Named turns come first, each shown by rows before and after it. Which turns, in which order, take the first row of each pair that follows to the second? Write the first one first, as in the answered first pair.
q397 (before -> after):
[-2.06  0.48 -0.89  1.14 -1.43  1.87  2.77  3.34]  ->  [-1.41  3.41  2.37  1.79  1.52  1.36 -0.73 -1.81]
[ 1.36 -0.29 -0.95  0.65 -0.16 -1.75 -0.63  0.06]  ->  [-0.14 -0.48  0.70 -0.62 -1.45  0.79  1.55  0.71]
[ 4.48 -1.92 -1.78  1.53  0.30 -0.75  0.38 -0.57]  ->  [ 2.46 -1.82  1.21 -0.03 -1.27  2.52  3.30 -0.07]
q910 (before -> after):
[ 4.77  0.52  1.20 -1.29 -1.46 -1.70 -1.69 -0.39]  ->  [ 2.74  1.64  2.98 -0.25 -3.54  0.38  0.24  1.88]
[-1.58  2.70  0.67  3.16 -0.46  0.89  0.93  1.87]  ->  [-3.24  1.86  0.81  2.64  2.85  0.09  0.86 -0.55]
[ 2.30  0.50 -0.07 -0.85  0.30 -0.96 -1.99 -1.91]  ->  [ 2.58  1.04  0.46 -0.26 -2.09  0.35 -1.15  0.05]
[ 1.51 -2.34 -2.07 -4.65 -1.56 -1.11 -0.13 -0.18]  ->  [ 0.99 -1.64 -1.06 -4.06 -3.82  0.22  0.87  1.87]
q523 (before -> after):
[ 2.17 -0.98  0.02 -1.79 -1.09  0.40  0.33  1.40]  ->  [-1.38 -1.17 -0.64  0.12  1.18 -0.17  1.56  2.03]
[-3.55 -1.03 -1.29  0.62  1.02 -0.23  1.26  2.78]  ->  [ 0.56  0.26 -0.99 -0.73  3.09 -1.99 -2.88 -2.34]
[ 0.72  0.30 -0.08 -1.51 -0.56  1.46  1.82 -0.17]  ->  [-1.76  0.08  0.08 -0.52  1.25  0.74  2.11 -0.42]
q677 (before -> after):
[-1.51  0.49  3.22  0.16  1.39  1.04  0.94 -2.43]  ->  [ 1.65 -0.71  0.10 -0.11 -3.46  1.16  1.57  2.36]
[-0.66 -1.11 -1.28  1.25 -1.13 -2.09 -0.45  0.91]  ->  [-1.89 -0.09  0.32  1.21  0.66 -1.70 -0.69 -0.95]
[-3.82 -0.33 -1.09  0.49  1.87 -0.97  1.72  0.35]  ->  [-2.80  2.02  0.93  1.62 -0.93  0.58  1.41  1.66]
[-1.82  0.77  0.13  3.41  1.68 -0.04 -1.27 -0.43]  ->  [-0.47  0.30 -1.37  3.40 -0.84  0.14 -0.93  2.23]
Then:
(2 to 3 turns a pair)
[-0.32  0.37  0.38  0.81  1.74 -0.65 -1.12 -2.05]  ->  [-0.74 -0.07  1.35 -0.79  0.44  1.01  0.43 -2.30] => q397 then q397 then q523
[-1.37  1.97  3.96  0.71 -0.57  2.89  2.12 -0.38]  ->  [-1.55 -2.77 -1.21 -0.96 -0.49  1.09  4.03  2.03] => q677 then q910
[-1.44  0.03  1.47 -0.74 -0.62  1.35  1.53 -0.83]  ->  [ 0.30 -0.22  0.35 -1.09  0.95 -0.38 -0.77 -2.57] => q523 then q910
[-2.30 -1.01 -0.76  2.83  1.42 -0.53  0.03 -1.10]  ->  [-1.81 -1.63 -1.44  2.50 -1.16  0.42  1.38  1.12] => q397 then q677 then q677
[-1.33 -1.35 -1.51 -0.95  0.89  0.24  2.50  0.72]  ->  [ 0.93  2.68  2.00  0.35 -0.29  1.38  0.01 -0.74] => q523 then q677
[-2.79 -0.11  1.89 -1.47  1.63  1.37  1.95 -1.12]  ->  [ 3.83 -0.01 -0.85 -1.79 -1.73 -0.10 -1.32  0.27] => q397 then q523
[ 3.98  1.12 -0.83 -2.13 -2.79 -0.30 -1.89 -1.58]  ->  [ 0.19  2.63  0.99  0.16  1.57 -1.59 -2.90 -4.28] => q910 then q523 then q523
[-4.54 -1.40  0.30  1.06  2.08 -0.34  2.03  1.25]  ->  [-4.54 -0.28  1.35  1.51  1.50  0.13  2.18  1.28] => q677 then q677 then q677
[ 1.82 -1.65 -1.76 -3.35 -0.19 -0.26  0.95  0.39]  ->  [-2.71 -0.24  1.15 -1.13  3.14 -0.05  1.41 -1.40] => q910 then q523 then q397
[-1.54 -0.86  0.53 -2.86 -0.49  2.67  2.92 -1.58]  ->  [-3.42 -0.63  0.92 -0.89  2.08  1.39  1.76 -2.55] => q677 then q523
[-0.91  2.79  3.66  0.31  1.04  0.54  0.53 -0.70]  ->  [-2.44  1.54  2.47  0.22  0.29  1.02  2.40  1.11] => q910 then q523 then q523
[-0.29  1.31  2.13  0.58  2.24 -0.75 -1.85 -2.71]  ->  [ 1.03 -1.85 -2.90  0.54  0.90 -2.77 -1.34  0.80] => q397 then q523
[ 1.62  0.41 -2.74  1.53  1.84 -1.44 -2.88 -2.00]  ->  [-0.21  0.75 -2.48  3.49 -1.63  0.36 -0.68  2.88] => q910 then q523
[-3.56  1.00 -0.91  3.89  2.03 -1.69 -1.03  0.66]  ->  [ 0.78  2.13 -0.97  3.40  0.70 -2.12 -3.88 -0.70] => q677 then q523
[ 1.81  1.48  0.91  0.85 -1.13  1.98 -0.44 -0.80]  ->  [ 1.58  0.34 -0.04  0.50 -1.94  2.21  0.57  0.80] => q397 then q397
[-0.46  0.15  1.24  1.10 -1.16  0.05  0.85  1.22]  ->  [ 0.19 -0.59  0.71 -0.82  1.18 -0.95 -0.12 -1.84] => q677 then q397 then q910
[-1.36 -0.40  0.34 -1.71  1.98 -0.97  0.17 -3.04]  ->  [-1.82  1.74  2.82 -0.11 -0.89  1.14  1.10 -0.88] => q677 then q910
[ 1.19 -1.11 -1.68 -0.90 -0.07 -1.08  0.18 -0.56]  ->  [ 0.43 -1.00 -1.07 -1.05  0.88 -1.16  0.06 -1.34] => q677 then q677 then q677
[-0.75 -1.20 -0.57 -0.39 -1.67  0.77  2.46  2.22]  ->  [-1.25 -0.45  1.28 -0.73 -1.43  1.60  2.70  1.07] => q397 then q397 then q397
[-0.37 -1.26  0.94 -3.08  0.34  1.80  3.33 -2.35]  ->  [ 1.00 -3.04 -3.16 -2.08 -0.32 -0.45  2.60  0.09] => q397 then q397
[ 2.37  0.93  0.64 -1.10 -1.46  0.85  0.11 -2.12]  ->  [-0.96 -2.03 -1.88 -0.71  1.15 -0.43  2.07 -1.25] => q523 then q677 then q910
[ 3.17 -0.02 -1.29  1.45  0.85 -0.89 -3.23 -1.11]  ->  [-1.82 -2.59 -0.24 -1.32  2.78  1.24  1.23 -1.70] => q397 then q677
[ 1.01 -1.31 -2.43  0.69  1.29 -2.02 -1.72 -1.36]  ->  [-2.64 -0.73  1.15 -1.07  0.38  2.06  2.31 -1.44] => q397 then q677
[ 2.30 -1.36 -1.33 -2.49 -2.65  0.66  0.91  0.32]  ->  [ 0.62  0.94  2.60 -2.10 -1.54  2.20  0.96 -1.54] => q397 then q910 then q910
[-1.29  1.60  0.71  3.57 -2.39 -0.01  0.27  4.26]  ->  [-1.47  1.39 -0.07  4.54 -0.85 -1.26 -0.84  3.68] => q523 then q677 then q910
[-2.80 -2.28 -1.12  0.42  0.95  0.32  1.56  2.13]  ->  [ 0.28  1.90  3.18  0.61  0.39  1.07 -1.79 -1.02] => q910 then q677 then q523
[ 1.18 -1.01  0.36 -2.27 -2.99  1.40  2.03  0.74]  ->  [ 1.35 -0.67  1.19 -2.87 -0.03  0.49  0.32 -2.90] => q910 then q523 then q523
[-2.05 -2.38 -1.13 -1.45 -1.04  0.83  2.37  1.17]  ->  [-2.12  2.22  2.75  1.88 -0.69  1.24 -0.06 -0.38] => q523 then q677 then q523
[ 0.96 -1.94  0.35 -2.58 -0.35  1.63  1.35 -2.21]  ->  [-0.52 -3.52 -1.82 -0.94  0.33  0.31  1.83 -0.07] => q397 then q397 then q523
[ 2.12  0.01 -2.81  2.63 -0.27 -3.02 -4.04  0.81]  ->  [-3.98 -1.12  1.62 -0.55 -2.34  2.48  3.22  1.76] => q397 then q910 then q677
[-2.73 -2.12 -0.77  0.61 -0.15  0.38  0.94  1.90]  ->  [ 1.19  1.67  1.82  1.44 -1.00  0.54 -2.63 -0.10] => q523 then q677
[-0.41 -1.73 -3.29  0.84  1.04 -0.39 -0.44  0.91]  ->  [-1.23 -1.35 -0.48 -1.48  1.86  1.29  0.67 -2.25] => q397 then q910
[-1.69 -3.84 -2.18 -2.27  1.47 -0.06  2.12 -0.10]  ->  [-0.50 -2.97 -2.55 -0.92  2.98 -2.08 -0.31 -1.81] => q397 then q397
[ 3.16 -0.73 -1.01 -0.50 -1.48 -0.04  0.18  2.23]  ->  [ 2.02  2.08  1.66  1.87  1.21 -0.42 -1.81 -0.22] => q523 then q523 then q677
[ 1.88  1.00  1.46  0.12 -0.16  1.62 -0.87 -0.81]  ->  [ 0.51 -0.33 -1.21  1.62  1.74 -0.63 -1.40  0.11] => q397 then q523 then q523
[-0.68 -1.28 -1.34  1.99 -1.08 -0.08  1.19  3.22]  ->  [ 3.70  0.72  0.58 -0.21 -2.06  0.70 -1.49  0.10] => q677 then q523 then q910
[-0.16 -3.38 -2.39 -2.36  0.94 -0.22  1.21  0.44]  ->  [-1.31  1.29  3.25 -0.61 -0.22  2.77  1.11 -0.39] => q677 then q523 then q523
[-0.37  0.34  1.84 -2.36 -1.11  3.17  1.51 -1.77]  ->  [-2.29 -2.45 -3.02  0.27  2.05 -0.86  0.80 -0.14] => q397 then q397 then q523
[ 1.86 -4.01 -1.28 -3.49 -0.95  1.03  2.14  0.70]  ->  [ 1.86  1.47  3.46  0.37  1.93  0.39 -2.06 -3.68] => q397 then q397 then q677
[ 1.03  1.00  2.33 -1.48 -0.67  1.32  1.39 -1.33]  ->  [ 0.93 -0.81 -0.46 -1.39  2.13 -1.19  0.37 -2.22] => q677 then q523 then q523
[-0.14  1.05 -0.54  1.50  0.48 -1.57 -2.06  0.37]  ->  [ 0.02  1.91  1.11  0.85  0.51 -0.57 -1.81 -0.47] => q523 then q677 then q677
[-0.85 -0.89 -0.01  0.66  2.38 -1.59  0.29  0.34]  ->  [ 1.61 -1.21 -1.35 -0.49  0.89 -1.69  0.14  1.13] => q397 then q910 then q910
[-1.45 -0.19 -0.11 -0.97  2.44  1.00 -0.42 -1.15]  ->  [-0.01 -1.18 -1.52 -2.01  1.66  0.51 -0.46 -0.64] => q397 then q397 then q910
[ 2.47 -0.88 -0.41 -1.61  0.08 -2.46 -1.22 -1.75]  ->  [ 0.41  0.32  2.72 -2.02 -2.38  0.91  1.12 -0.87] => q677 then q397 then q397
[ 3.96 -0.42  0.71 -2.64 -2.34  1.21 -2.41 -1.38]  ->  [-4.10 -2.54 -0.80 -0.37  3.38 -0.56  0.30 -1.11] => q677 then q523 then q523
[-2.45  2.51  3.49  1.35 -1.65  2.17  1.63  0.78]  ->  [ 1.82  0.92 -2.53  2.79 -1.46 -2.19 -2.19  2.75] => q397 then q677 then q523
[-0.76  1.22  2.22 -0.32 -2.88  1.42 -1.62 -0.62]  ->  [-3.49 -0.50  1.21 -0.34 -2.27  1.12  0.47  0.94] => q397 then q397 then q910
